In the data rows, 128 means zero.
Here are some points, one per row:
[094, 120, 110, 135, 117, 144, 117, 149, 129, 138, 137, 129, 113, 131, 115, 138, 144, 102, 137, 139, 115, 144, 239,
 140, 114, 129, 134, 149, 125, 149, 136, 128, 119, 141, 122, 145, 117, 129, 164, 118, 127, 255, 104]
[097, 101, 112, 149, 104, 133, 132, 099, 155, 118, 121, 105, 130, 118, 119, 129, 108, 165, 091, 158, 132, 128, 115,
 121, 089, 118, 118, 100, 144, 124, 113, 153, 104, 134, 111, 110, 112, 109, 148, 101, 126, 117, 137]
[161, 123, 120, 099, 101, 115, 117, 120, 114, 111, 116, 113, 112, 117, 117, 255, 118, 105, 104, 104, 114, 084, 123,
 107, 145, 122, 122, 142, 134, 107, 124, 122, 125, 103, 078, 112, 108, 127, 106, 093, 108, 112, 117]
[189, 129, 138, 133, 113, 117, 110, 146, 121, 255, 121, 143, 140, 112, 142, 145, 093, 118, 156, 092, 133, 123, 112,
 127, 132, 106, 125, 118, 132, 123, 132, 117, 118, 136, 120, 191, 141, 112, 155, 119, 091, 134, 113]
[119, 133, 102, 109, 099, 110, 113, 106, 104, 093, 111, 105, 094, 097, 095, 105, 104, 111, 110, 106, 114, 114, 113,
 118, 118, 110, 097, 114, 255, 120, 109, 096, 124, 127, 255, 091, 090, 121, 094, 084, 093, 109, 110]
[187, 077, 135, 100, 136, 105, 125, 103, 112, 163, 134, 123, 137, 123, 131, 175, 151, 094, 117, 125, 084, 115, 094,
 094, 139, 125, 109, 105, 085, 090, 109, 142, 158, 098, 141, 119, 107, 100, 087, 097, 119, 115, 098]
[124, 125, 196, 111, 146, 132, 097, 114, 089, 121, 115, 255, 138, 127, 137, 133, 145, 120, 115, 120, 109, 128, 131,
 104, 172, 102, 136, 195, 124, 125, 124, 142, 119, 126, 133, 248, 122, 135, 131, 099, 136, 115, 118]
[130, 113, 118, 111, 198, 128, 152, 101, 150, 130, 111, 116, 125, 214, 127, 104, 126, 108, 228, 110, 158, 119, 115,
 111, 130, 188, 137, 140, 123, 247, 094, 099, 128, 101, 123, 098, 111, 141, 117, 095, 145, 110, 227]
[117, 182, 095, 090, 136, 131, 153, 115, 132, 135, 167, 099, 092, 165, 138, 093, 116, 123, 076, 122, 136, 170, 120,
 109, 130, 115, 124, 123, 140, 149, 115, 101, 102, 098, 137, 103, 126, 130, 094, 099, 128, 103, 103]
[134, 118, 134, 152, 121, 127, 144, 167, 139, 165, 110, 082, 157, 125, 138, 111, 155, 138, 106, 140, 124, 115, 156,
 154, 131, 107, 100, 124, 135, 126, 242, 104, 129, 107, 136, 162, 219, 116, 188, 144, 132, 157, 148]
[085, 255, 112, 103, 139, 139, 162, 105, 132, 098, 117, 103, 124, 108, 119, 093, 115, 105, 129, 110, 117, 118, 118,
 100, 081, 123, 108, 109, 161, 107, 093, 117, 113, 099, 178, 116, 105, 113, 084, 102, 101, 126, 124]
[140, 130, 113, 214, 112, 138, 116, 153, 131, 129, 139, 136, 194, 157, 130, 114, 114, 120, 094, 122, 114, 105, 141,
 182, 125, 158, 126, 104, 125, 083, 162, 136, 132, 159, 124, 113, 241, 097, 146, 153, 138, 115, 116]
[102, 117, 100, 149, 144, 113, 109, 109, 111, 135, 079, 123, 142, 093, 130, 127, 123, 117, 093, 136, 145, 102, 098,
 147, 123, 125, 103, 107, 127, 099, 105, 107, 123, 165, 128, 118, 158, 145, 144, 242, 255, 145, 110]
[155, 140, 115, 165, 139, 135, 102, 174, 151, 105, 107, 087, 147, 127, 124, 118, 091, 176, 133, 143, 131, 134, 167,
 201, 139, 121, 103, 144, 110, 119, 184, 132, 129, 121, 114, 125, 119, 132, 193, 108, 137, 127, 103]
[116, 113, 085, 108, 119, 111, 136, 129, 124, 121, 132, 127, 156, 108, 108, 102, 151, 119, 133, 121, 122, 094, 125,
 090, 133, 132, 149, 156, 121, 096, 126, 095, 128, 207, 099, 128, 090, 101, 153, 154, 129, 106, 077]
[114, 132, 090, 098, 193, 127, 140, 118, 114, 098, 133, 148, 103, 215, 138, 123, 119, 126, 225, 125, 232, 135, 130,
 113, 106, 216, 107, 104, 134, 210, 126, 123, 138, 124, 107, 118, 102, 107, 092, 123, 114, 109, 212]
[108, 122, 115, 191, 125, 091, 131, 148, 129, 130, 117, 142, 160, 120, 115, 123, 150, 147, 143, 159, 114, 137, 130,
 222, 098, 126, 143, 116, 129, 122, 198, 116, 108, 148, 118, 116, 191, 154, 149, 114, 132, 124, 120]
[128, 129, 131, 138, 111, 113, 110, 137, 139, 092, 113, 108, 133, 127, 118, 137, 105, 199, 152, 255, 118, 115, 089,
 187, 122, 115, 117, 115, 099, 116, 126, 133, 107, 143, 128, 125, 139, 125, 138, 115, 156, 114, 122]
[111, 101, 107, 188, 099, 100, 124, 155, 120, 111, 150, 103, 169, 085, 096, 120, 098, 138, 148, 126, 111, 110, 109,
 144, 115, 102, 133, 108, 132, 157, 126, 125, 104, 127, 121, 131, 192, 111, 117, 192, 208, 099, 086]
[123, 124, 132, 103, 111, 129, 122, 098, 102, 107, 131, 135, 102, 115, 121, 087, 096, 123, 120, 085, 127, 112, 202,
 105, 136, 120, 113, 086, 127, 089, 121, 102, 097, 112, 100, 113, 118, 116, 119, 112, 116, 212, 114]
[101, 139, 091, 122, 129, 186, 255, 100, 125, 099, 176, 123, 118, 149, 121, 110, 110, 124, 139, 114, 126, 181, 114,
 115, 120, 116, 128, 104, 130, 129, 104, 115, 127, 123, 117, 144, 102, 197, 109, 118, 092, 121, 168]
[255, 132, 136, 136, 092, 138, 137, 119, 096, 190, 100, 154, 096, 111, 114, 164, 150, 153, 107, 113, 129, 125, 111,
 117, 124, 125, 144, 136, 134, 145, 131, 150, 119, 123, 093, 139, 115, 123, 128, 118, 134, 142, 133]
[113, 135, 128, 113, 163, 132, 155, 125, 118, 094, 133, 117, 104, 111, 110, 125, 118, 118, 144, 098, 124, 255, 146,
 097, 112, 160, 112, 122, 130, 126, 104, 101, 126, 117, 122, 107, 130, 136, 105, 122, 123, 140, 144]
[140, 103, 255, 143, 123, 099, 121, 122, 108, 134, 114, 179, 107, 100, 164, 113, 173, 121, 096, 098, 122, 105, 115,
 114, 123, 121, 125, 255, 134, 119, 101, 162, 119, 108, 104, 197, 084, 131, 070, 124, 104, 115, 122]
[101, 133, 131, 114, 125, 255, 145, 106, 118, 121, 255, 108, 104, 115, 118, 103, 121, 085, 134, 112, 128, 123, 105,
 127, 109, 144, 109, 117, 132, 115, 120, 128, 121, 108, 128, 112, 114, 253, 115, 117, 115, 094, 123]
[113, 129, 115, 120, 139, 130, 095, 127, 181, 149, 115, 126, 126, 124, 111, 121, 108, 255, 112, 223, 107, 129, 116,
 133, 124, 132, 127, 127, 128, 136, 104, 127, 125, 123, 110, 103, 145, 133, 138, 172, 074, 098, 116]
[091, 094, 146, 115, 119, 115, 106, 097, 113, 103, 106, 124, 115, 129, 255, 121, 247, 105, 115, 104, 094, 137, 083,
 109, 255, 102, 126, 138, 123, 117, 098, 255, 126, 103, 123, 126, 097, 103, 108, 112, 111, 115, 111]
[112, 128, 224, 078, 081, 113, 127, 108, 136, 135, 129, 191, 100, 106, 165, 123, 167, 084, 131, 121, 127, 106, 144,
 107, 183, 121, 118, 188, 101, 121, 123, 173, 143, 106, 126, 174, 112, 116, 143, 126, 119, 088, 107]
[183, 128, 115, 113, 139, 129, 120, 158, 116, 149, 129, 124, 121, 114, 147, 134, 116, 094, 120, 149, 119, 125, 173,
 111, 134, 130, 176, 129, 086, 133, 119, 154, 120, 125, 145, 141, 099, 141, 148, 121, 114, 150, 161]
[117, 140, 134, 104, 227, 103, 115, 102, 143, 111, 142, 095, 116, 247, 096, 135, 115, 122, 184, 101, 247, 141, 096,
 105, 128, 226, 152, 115, 110, 176, 118, 149, 127, 115, 144, 111, 110, 124, 142, 127, 083, 122, 172]
[107, 109, 121, 113, 108, 115, 095, 104, 105, 097, 101, 119, 088, 089, 134, 121, 107, 097, 114, 107, 119, 107, 093,
 117, 120, 109, 255, 109, 113, 129, 109, 108, 255, 101, 099, 119, 117, 132, 107, 104, 105, 102, 106]
[117, 122, 124, 109, 138, 137, 120, 153, 255, 108, 141, 121, 106, 114, 103, 126, 156, 168, 134, 148, 159, 145, 113,
 139, 126, 133, 112, 091, 107, 114, 135, 088, 112, 136, 156, 128, 106, 135, 107, 125, 122, 134, 150]
[139, 118, 140, 147, 131, 127, 147, 245, 129, 157, 127, 170, 136, 129, 150, 147, 127, 149, 115, 132, 101, 124, 174,
 147, 112, 103, 133, 138, 137, 115, 194, 138, 129, 115, 150, 092, 130, 113, 213, 157, 144, 173, 134]
[109, 124, 117, 124, 105, 121, 099, 122, 099, 117, 123, 113, 097, 143, 097, 130, 128, 118, 109, 096, 094, 114, 130,
 112, 112, 086, 118, 105, 111, 123, 114, 116, 128, 255, 138, 112, 130, 113, 099, 196, 175, 117, 137]
[126, 123, 139, 184, 101, 117, 100, 146, 121, 148, 124, 118, 255, 115, 122, 116, 115, 125, 114, 148, 133, 131, 139,
 153, 112, 111, 115, 135, 113, 127, 139, 110, 152, 118, 121, 093, 176, 111, 130, 177, 162, 151, 138]
There is one direction along which these points spread out most. Take the direction at right angles to it along which they spread out most. Then take the direction at right angles to both along which they spread out most. Go by this last direction. For each point below, how far along it does it lie, from 0 to 99? The average is 50, and the first point in the table lies past the average. One standard deviation of the points above along it is 16.
[255, 132, 136, 136, 092, 138, 137, 119, 096, 190, 100, 154, 096, 111, 114, 164, 150, 153, 107, 113, 129, 125, 111,
 117, 124, 125, 144, 136, 134, 145, 131, 150, 119, 123, 093, 139, 115, 123, 128, 118, 134, 142, 133] 60
[134, 118, 134, 152, 121, 127, 144, 167, 139, 165, 110, 082, 157, 125, 138, 111, 155, 138, 106, 140, 124, 115, 156,
 154, 131, 107, 100, 124, 135, 126, 242, 104, 129, 107, 136, 162, 219, 116, 188, 144, 132, 157, 148] 65
[113, 135, 128, 113, 163, 132, 155, 125, 118, 094, 133, 117, 104, 111, 110, 125, 118, 118, 144, 098, 124, 255, 146,
 097, 112, 160, 112, 122, 130, 126, 104, 101, 126, 117, 122, 107, 130, 136, 105, 122, 123, 140, 144] 41
[183, 128, 115, 113, 139, 129, 120, 158, 116, 149, 129, 124, 121, 114, 147, 134, 116, 094, 120, 149, 119, 125, 173,
 111, 134, 130, 176, 129, 086, 133, 119, 154, 120, 125, 145, 141, 099, 141, 148, 121, 114, 150, 161] 59
[108, 122, 115, 191, 125, 091, 131, 148, 129, 130, 117, 142, 160, 120, 115, 123, 150, 147, 143, 159, 114, 137, 130,
 222, 098, 126, 143, 116, 129, 122, 198, 116, 108, 148, 118, 116, 191, 154, 149, 114, 132, 124, 120] 58
[161, 123, 120, 099, 101, 115, 117, 120, 114, 111, 116, 113, 112, 117, 117, 255, 118, 105, 104, 104, 114, 084, 123,
 107, 145, 122, 122, 142, 134, 107, 124, 122, 125, 103, 078, 112, 108, 127, 106, 093, 108, 112, 117] 44
[114, 132, 090, 098, 193, 127, 140, 118, 114, 098, 133, 148, 103, 215, 138, 123, 119, 126, 225, 125, 232, 135, 130,
 113, 106, 216, 107, 104, 134, 210, 126, 123, 138, 124, 107, 118, 102, 107, 092, 123, 114, 109, 212] 77
[112, 128, 224, 078, 081, 113, 127, 108, 136, 135, 129, 191, 100, 106, 165, 123, 167, 084, 131, 121, 127, 106, 144,
 107, 183, 121, 118, 188, 101, 121, 123, 173, 143, 106, 126, 174, 112, 116, 143, 126, 119, 088, 107] 62
[124, 125, 196, 111, 146, 132, 097, 114, 089, 121, 115, 255, 138, 127, 137, 133, 145, 120, 115, 120, 109, 128, 131,
 104, 172, 102, 136, 195, 124, 125, 124, 142, 119, 126, 133, 248, 122, 135, 131, 099, 136, 115, 118] 67
[126, 123, 139, 184, 101, 117, 100, 146, 121, 148, 124, 118, 255, 115, 122, 116, 115, 125, 114, 148, 133, 131, 139,
 153, 112, 111, 115, 135, 113, 127, 139, 110, 152, 118, 121, 093, 176, 111, 130, 177, 162, 151, 138] 55
[189, 129, 138, 133, 113, 117, 110, 146, 121, 255, 121, 143, 140, 112, 142, 145, 093, 118, 156, 092, 133, 123, 112,
 127, 132, 106, 125, 118, 132, 123, 132, 117, 118, 136, 120, 191, 141, 112, 155, 119, 091, 134, 113] 63
[155, 140, 115, 165, 139, 135, 102, 174, 151, 105, 107, 087, 147, 127, 124, 118, 091, 176, 133, 143, 131, 134, 167,
 201, 139, 121, 103, 144, 110, 119, 184, 132, 129, 121, 114, 125, 119, 132, 193, 108, 137, 127, 103] 61
[187, 077, 135, 100, 136, 105, 125, 103, 112, 163, 134, 123, 137, 123, 131, 175, 151, 094, 117, 125, 084, 115, 094,
 094, 139, 125, 109, 105, 085, 090, 109, 142, 158, 098, 141, 119, 107, 100, 087, 097, 119, 115, 098] 46
